(in the rows, 128 means zero)
A single turn carries every row of the set below to another of its rows. Some are shown first; where does it send the rows asked next?
J_21: [112 123 118 167 124 148 146 132 115 135 141 130 128 153  86 139 135 152
  98 126 129 132 124 123 148 131 120 114 101 125 157]
J_169: [103 113 109 166 101 131 168 111 112 142 128 122 128 146 128 132 140 103
 126 116 122 136 137 154 143 145 134 116  93 140 137]
J_958: [129 124 139 154 140 104 132 121 107 136 147 118 116 134 138 125 124 169
 144 132 112 143 128 117 154 134 141 110  83 131 154]
J_371: [113 102 115 157 128 113 159 119 122 141 141 138 122 165 130 154 144 114
 121 110 127 116 129 148 145 135 118 117  92 138  94]
J_57: [124 125 130 199 117 124 149 133 132 145 131 124 131 153 125 143 134 143
 127 128 133 138 123 136 149 137 133 109  92 158  86]
J_101: [129 119 144 151 133 108 137 133 112 145 152 132 122 126 141 145 110 174
 125 123 110 136 121 118 157 123 136 118  95 127 145]
J_774: [122 122 135 138 140 123 154 142 133 138 151 141 121 141 124 163 139 132
 155 122 136 113 120 122 151 139 105  95 108 122 128]
J_708: [126 140 131 157 119 124 146 128 101 145 122 131 123 142 130 149 140 109
 129 125 126 130 127 121 150 138 125  84 107 138 176]
J_347: [131 116 141 161 122 124 156 143 132 141 146 126 110 137 141 155 148 131
 178 132 129 124 119 125 149 142 122  99  88 119 144]
J_893: [127 120 124 138 128 115 160 115 114 133 139 129 112 132 129 133 132 166
 135 128 115 134 138 102 148 138 125 109  76 116 144]
J_977: [139 125 129 161 110 118 141 141 112 138 142 109 119 135 134 147 142 120
 158 139 133 129 113 129 158 152 128  96 100 133 174]
J_31: [126 141 122 126 129 104 128 128  99 131 143 117 117 149 137 140 130 157
 124 117 120 147 130 126 159 131 129 112  85 125 157]
J_700: [124 137 153 169 127 128 142 131 106 157 124 148 134 156 146 157 130 128
 122 128 126 133 108 115 142 131 119  88  98 139 148]
J_47: [ 92 131 143 179 128 141 147 136 129 151 151 138 127 159 119 136 129 169
 133 112 117 131 135 129 147 116 138 104 112 129 137]
J_628: [113 128 126 158  96 122 140 143 125 146 161 111 127 184 133 146 143 177
 136 124 133 125 119 125 159 136 131 110 102 120 127]
J_460: [109 146 111 165 111 133 158 124 123 145 118 132 129 153 115 138 152 126
 113 117 131 141 140 141 141 137 128 105 105 154 103]
J_878: [129 126 144 148 136 121 133 143 118 146 147 141 141 155 133 164 124 140
 128 132 141 121  96 119 150 140 106  97 111 136 130]
J_845: [129 127 111 167 117 107 133 146 132 139 150 112 125 147 116 148 144 137
 130 123 138 127 125 156 163 139 135 116 120 159  96]
J_245: [139 116 123 200 103 126 156 133 129 152 125 119 116 130 125 136 153 133
 130 138 124 139 123 143 146 140 146 123  92 153 114]
J_934: [124 136 111 170 109 121 135 134 119 149 133 114 133 135 113 129 148 130
 117 135 133 141 120 158 151 145 143 118 126 166 124]
J_413: [131 108 108 166 115 113 154 132 122 131 155 115 107 164  97 143 150 156
 124 125 126 104 140 111 165 136 127 102 102 123 141]
J_574: [126 117 134 182 132 117 140 132 118 152 145 130  93 156 121 133 168 154
 138 122 105 120 137 133 149 116 150 110 104 131 154]
J_562: [128 129 125 160 108 132 127 138 108 150 142 119 115 170 124 139 167 158
 115 135 124 142 105 141 145 131 137 127  94 125 160]
J_481: [123  85 127 182 126 117 153 127 128 143 150 126 119 144 135 146 140 122
 144 126 122 125 114 159 146 139 134 132  86 140 106]
J_932: [124 129 123 113 120 107 142 129 112 141 152 127 121 134 139 142 131 171
 129 123 119 134 126 120 154 135 126 119 102 118 144]
J_665: [128 127 130 147 129 116 149 126 106 133 135 133 114 138 132 152 119 157
 111 113 113 141 137 107 154 123 122 111  70 118 147]
J_936: [111 113 117 158 122 103 136 119 108 145 146 124 143 172 135 141 127 120
 113 118 132 122 117 155 154 142 129 112 117 157 109]
J_216: [128 129 104 163 105 121 164 137 134 141 129 125 106 141 118 151 167 121
 129 113 126 129 145 149 150 135 131 115 101 142 102]
J_122: [108 108 130 194 110 119 152 111 107 151 131 123 142 158 142 130 119 119
 121 126 121 134 120 145 145 143 142 111  95 157 123]
J_157: [115 102 108 156 111 119 146 129 119 139 152 111 126 137 127 135 143 112
 140 125 128 132 118 174 150 149 137 132 108 143 135]

J_122 moves to J_169
J_708 moves to J_977
J_101 moves to J_665
And these:
J_413 moves to J_628
J_460 moves to J_934

A single turn carries every row of the set below to another of its rows. Some are shown first; where does it send the rows asked next?
J_916: [122 144 155 144 120 142 137 123 115 118 128 107 129  96 100 130 136 129
 105 145 127 129 148 135 123 104 103 155 125 172]
J_943: [150 153 114 152 126 121 134 163 147 134 127 107 143 108  98 144 147 111
  81 129 132 123 161 115 123 140 131 114 101 154]
J_938: [131 140 128 145 145 116 154 165 131 118 121 103 132  76  87 126 140 133
 114 117 147 145 151 114 127 147 109 121 133 145]
J_434: [136 146 116 135 120 142 133 122 121 150 128 106 117 111 112 122 142 130
 112  99 116 137 149 105 118 109 139 126 138 115]
J_545: [157 155 112 154 126 119 121 161 122 138 125 115 119 101  93 147 145 106
  90 137 140 136 156 130 150 131 123 119 117 146]
J_706: [148 139 113 152 121 135 145 162 140 129 134 108 136 117 107 165 157 117
 100 143 136 115 145 118 128 154 110 129 110 140]
J_725: [134 144 122 122 127 126 164 172 121 114 120 107 148  98  90 143 159 114
 114 116 137 126 133 103 124 137 116 123 121 148]
J_922: [111 152 116 136 116 152 140 145 122 130 106 103 126 101  95 127 168 129
 117 151 100 132 149 126 126 149 129 136 139 156]
J_102: [138 150 100 154 137 133 141 159 124 129 121 120 114  82  97 154 133 128
  93 145 142 136 143 125 129 142 134 126 117 143]
J_325: [123 137 135 132 131 142 115 156 128 123 158 115 115 118 128 136 118 124
  82 110 122 132 157 126 106 111 126 131 147 147]
J_993: [148 138 111 161 133 140 126 172 126 138 130 104 127 108  95 164 144 140
  95 134 144 143 135 118 115 152 115 124 120 146]
J_949: [123 143 153 140 122 139 142 130 130 120 132  96 145 100  99 132 136 124
  92 135 120 121 146 139 109 103 108 163 118 168]
J_970: [127 144 152 144 121 149 135 132 116 121 125 102 138 102  97 132 133 141
 101 135 124 134 140 130 102 103 109 151 125 181]
J_166: [124 140 130 123 124 144 128 150 128 116 156 125 110 119 135 137 123 116
  91 119 118 120 156 125 114 110 128 133 145 146]
J_531: [118 132 137 133 127 143 119 150 125 117 162 117 108 120 134 141 125 119
  91 121 127 125 157 126 120 118 114 136 148 138]
J_201: [142 140 132 139 128 128 149 170 115 116 123 109 138  98  87 138 154 130
 120 116 147 145 138 102 134 147  95 118 134 148]
J_276: [141 144 125 125 138 111 144 180 125 130 121  88 146  98  83 137 157 108
 108 105 138 133 141 121 124 125 121 123 123 148]
J_395: [100 155 125 145 123 141 130 148 135 127 115  95 146  91  83 120 157 123
  78 135 104 144 159 126 127 150 126 143 131 143]
J_195: [113 135 137 133 129 144 124 147 132 115 158 118 116 119 135 134 122 126
  90 119 125 123 162 115 106 121 126 125 140 150]
J_717: [127 143 161 149 123 135 123 130 122 125 130  94 139 102  95 127 136 126
  94 132 127 134 154 139 118 102 101 154 122 173]
J_396: [128 153 123 137 112 145 134 155 132 134 119 100 140 106  85 131 166 115
  92 135  95 137 148 143 140 147 108 156 145 136]
J_288: [135 154 119 139 117 151 129 162 132 141 109  94 142 110  84 125 162 136
 100 126  93 144 147 133 112 144 125 138 144 161]
J_551: [129 137 139 131 121 143 112 152 123 122 157 118 112 130 133 136 129 120
  94 115 124 127 160 119 115 112 119 123 146 153]
J_192: [123 138 129 143 117 141 129 119 129 144 138 100 131 118 113 125 147 130
 101  98 122 137 154  95 122 124 121 128 131 104]
J_331: [139 141 115 138 121 146 135 127 124 150 134 106 117 110 110 129 139 135
 108  97 115 141 143 114 118 115 126 139 144 103]
J_411: [108 150 132 148 117 143 109 148 113 137 113  92 131 108  84 126 170 127
 103 141 112 151 156 124 139 147 115 131 139 152]
J_477: [135 140 155 139 115 148 134 136 116 124 132  98 139 112  97 141 142 129
 102 135 122 127 137 140 113 102  98 163 127 171]
J_902: [137 140 125 134 144 105 150 169 128 127 123  94 128  82  88 134 151 110
 117 119 143 131 150 133 141 134 110 133 133 136]
J_695: [127 137 121 142 121 145 138 124 133 143 140 102 128 111 112 129 139 134
  99  98 118 138 147 106 116 125 120 141 137  98]
J_502: [127 144 124 137 115 139 132 116 123 145 132 106 122 116 115 122 149 124
 111 104 120 132 156  97 126 115 131 122 130 112]

J_943 moves to J_993
J_725 moves to J_938
J_916 moves to J_949
And these:
J_325 moves to J_551
J_502 moves to J_695
J_395 moves to J_288

